Each path below is one point turned by a fixed rotation once a step. After each direction that follows a path, write how fast that rotation turns it, in degrees per step (0 if it stays still).
Each turn is a multiple of 5 degrees from 10 to 175, or 0.
Each row of a path follows its step; steps can be skipped.

step 0: [-19.0  -3.6 -13.9  -1.6  27.1 -11.1  -6.1  -5.1   0.3   6.9 -17.0   4.8
   7.4 -10.5 -37.6  11.3  12.9 -18.5   6.2  32.5  -5.8   0.7  11.8 -22.2
  20.2   9.6  -9.1  24.0   7.3   9.9 -26.4   4.9 -33.6  -0.7   5.4  18.4
 -18.8   3.0  -5.5   1.2   5.0]
step 1: [  0.9   3.7 -21.8  -6.1   9.8  -0.9  -5.1  -5.4  13.3  -4.4  24.4  -1.2
   5.0 -17.5  21.8  19.9  11.5   5.3   0.0   1.6   9.8 -20.9  28.2 -14.2
  23.5 -16.8 -11.6   4.8 -13.6   4.1   6.3   4.9 -15.1 -37.4   4.1 -17.0
 -13.5  34.6 -18.7 -20.7   7.8]
step 2: [-26.9   1.6 -21.3  11.3 -18.3  16.0 -13.0  10.6   4.0  29.7   7.4 -25.9
  12.1 -21.0  12.9  -6.3 -24.0  21.3  -3.3   0.5   4.7   7.9  15.1  23.8
  -1.2 -14.7   5.8 -28.4 -19.4   7.2 -16.1 -15.5   6.7  11.0   2.2 -13.8
 -14.9  18.6 -10.5  -9.2 -20.2]
step 3: [-27.1 -23.7  10.3   9.7  -0.6  -8.6  -0.8  26.0  17.1  19.9  -5.2   4.6
 -29.1  15.0 -10.3   0.8 -12.1   1.5 -14.5 -17.8  14.7  -8.2   9.0 -10.9
 -12.9  -6.7  -2.8 -15.3  -1.7 -10.2   1.7 -26.0   8.5   1.5   9.3  29.3
 -31.7 -25.8   2.4 -19.1 -14.7]
step 4: [  2.6 -12.0   8.0 -27.3  31.8 -13.2  -6.7  24.4  10.1  -0.2 -31.5  19.4
   2.7  14.2  26.8  -9.2  -6.8  -6.6 -18.4  -4.3  -2.1   7.1 -32.0  -8.8
  -3.3   1.5  11.2   1.7 -12.0 -15.7   9.8 -13.7  13.2 -15.4  -3.2  20.5
  -6.6  24.4 -20.6  12.1   4.3]
step 5: [-12.9 -13.8  29.9  -0.9  21.8   1.7  -6.8   0.8 -37.4  -1.8   2.5  10.2
  -8.3  14.5  21.6 -26.9  -7.2   9.6   6.8  30.4 -14.2 -16.3   3.6   0.0
  21.5   2.6   6.4  -6.0  10.0  18.8  -1.7 -12.3  -0.4  20.5   8.2  -8.2
  28.0  19.7 -22.8   0.1  15.7]
step 6: [ -9.2  -9.4   0.4  26.2  -6.1  -4.8 -14.9   9.3 -36.5  -1.9 -26.3   8.6
   7.2  18.5   8.4   8.7  21.1   9.9  24.1   0.8  23.0   5.7  30.6  -7.5
  20.6   9.4 -13.0   1.9  10.2   0.9   0.6  33.1  -6.6  30.1 -21.3   6.1
 -16.8   3.0   0.2  -7.6   8.4]
step 7: [  9.9  -2.3 -19.5   9.7  11.4 -15.2  -7.2 -30.7   5.9  -8.8  -0.1  -3.3
  -9.7  -5.6  -7.5  26.0 -32.3 -18.3  -5.0  -7.9  12.5  12.7  20.1 -37.0
   0.1  24.1  -5.3   0.9 -13.3  -9.2  -5.0  11.9  -8.0  19.2 -15.1   7.2
  -4.4  40.6   4.2 -12.1 -10.1]
step 8: [  0.8  -8.1  -3.2   3.8  -7.6  22.5  12.0 -10.1  10.0  29.0   2.3  21.8
  -6.2 -16.6  18.6  24.5 -30.1   3.7 -15.8   8.7  10.6  -5.6  -6.1 -30.1
  10.4 -14.2  -2.7  21.2 -17.2  -0.1 -21.3   4.2  -8.7  -1.1  17.6 -40.3
   3.2  -4.0 -11.1  10.0 -20.9]
step 9: [-28.7   4.7  -8.3  10.4 -34.4   5.8  31.3  26.1   2.2  -4.9 -18.1  12.3
  19.8 -12.8  -8.8 -19.2 -10.4 -18.7  -6.9  11.3  -1.8  -3.8  11.1  -5.6
   9.2 -33.8  20.8   1.4 -13.8 -12.8  -2.8 -13.0 -22.3   2.7  23.1   4.5
 -18.3   2.0  -2.5  -1.1   8.0]
step 10: [-32.2 -31.6  19.3  -6.3  11.7   2.7  13.3  12.3  20.4  -4.4   7.6 -16.4
  25.3  -0.9   2.8  -3.5  -5.2  -1.9 -11.2 -14.7  30.5 -16.3  25.1   4.2
 -14.6  -4.6  13.2   1.4   2.9 -24.7  28.9 -11.2  -1.3 -11.4 -19.2   9.1
  13.8  13.0  -5.0  -9.7  20.2]
[ -4.8   4.4   4.5  -4.3  -6.9   0.4  -8.5   2.5  11.7  -8.7  -3.8  -0.1
  -2.4   2.6   4.6   1.4 -11.2   4.7   5.5  -0.6   6.9   8.1   5.3   5.5
  -6.9   5.6  -6.6   2.0   8.1   5.6  -1.7   2.5  -0.4   1.2   1.5  -3.3
  -1.3   1.0   2.5  -7.7   3.0] | 85
[ 5.2  2.3 -4.6  0.0  4.7 -1.9 -2.4  3.9 -8.7 -0.5 10.0  4.7  3.9 -1.4
  0.8 -2.8 -8.8  8.6 -5.2  1.7  4.4  4.1  0.6  4.7 -1.5 -8.3  4.1 -2.1
  3.9  5.1 -7.6  3.7  5.4  3.3  9.2 -6.4  9.8 -2.9 -7.6  1.2 -6.6] | 115
[ -3.9  -0.1  -3.8  -1.3  -1.4  -1.6   3.3  -3.1  -4.3  -1.5  -1.0  -2.9
   4.7  -0.3   0.3  -5.0   1.3  -7.6  -4.1 -14.4  -3.5  14.7  -6.5  -0.6
  -1.6  -7.2  -6.9   0.0  -4.1   6.6   9.0   3.3   1.2   0.4   2.2   0.1
   2.7  10.5  -4.5  -6.9   3.9] | 135
[-10.5  -6.7   8.6   4.1  -2.1  -1.7  -3.9  -9.4  -3.0   6.8  -4.2 -12.5
  -1.6  -7.1   2.3   2.6   1.0   3.3  -2.3   3.5  -3.6   5.9  -6.4  -3.4
  -1.2   6.9   1.9  -5.7   0.3   1.7  -5.2  -2.7   0.1  -3.2   4.6 -10.2
   7.9  -6.1  -2.1   1.0   2.4] | 125
[-2.1 -7.7  6.3 -2.0  4.8 -3.2  7.7 -5.1  0.6 -0.2  5.1 -1.5  6.0  4.8
  5.3 -7.3 -4.9  2.5  5.6  3.5  0.8  2.2 -5.4  5.8 -1.3  3.8  2.3  1.8
  6.7 -3.1  5.9  4.7 -0.3  1.7  7.9 12.3 -6.3 -3.5 -7.0  8.8  9.0] | 60
[  1.7   2.3  -2.1  -2.7   0.9  -5.2   4.0   3.8   3.4  -4.9   4.4   5.9
   2.3   0.6   8.9   5.2   1.3   0.6  -0.4   0.9 -10.7   4.2  -6.6   1.5
  13.3   5.6   1.7  10.3   1.2   1.1  -1.0 -13.3  -6.2   1.3   3.4  -9.0
  -3.0  -2.0  -4.3  -4.4   1.4] | 95
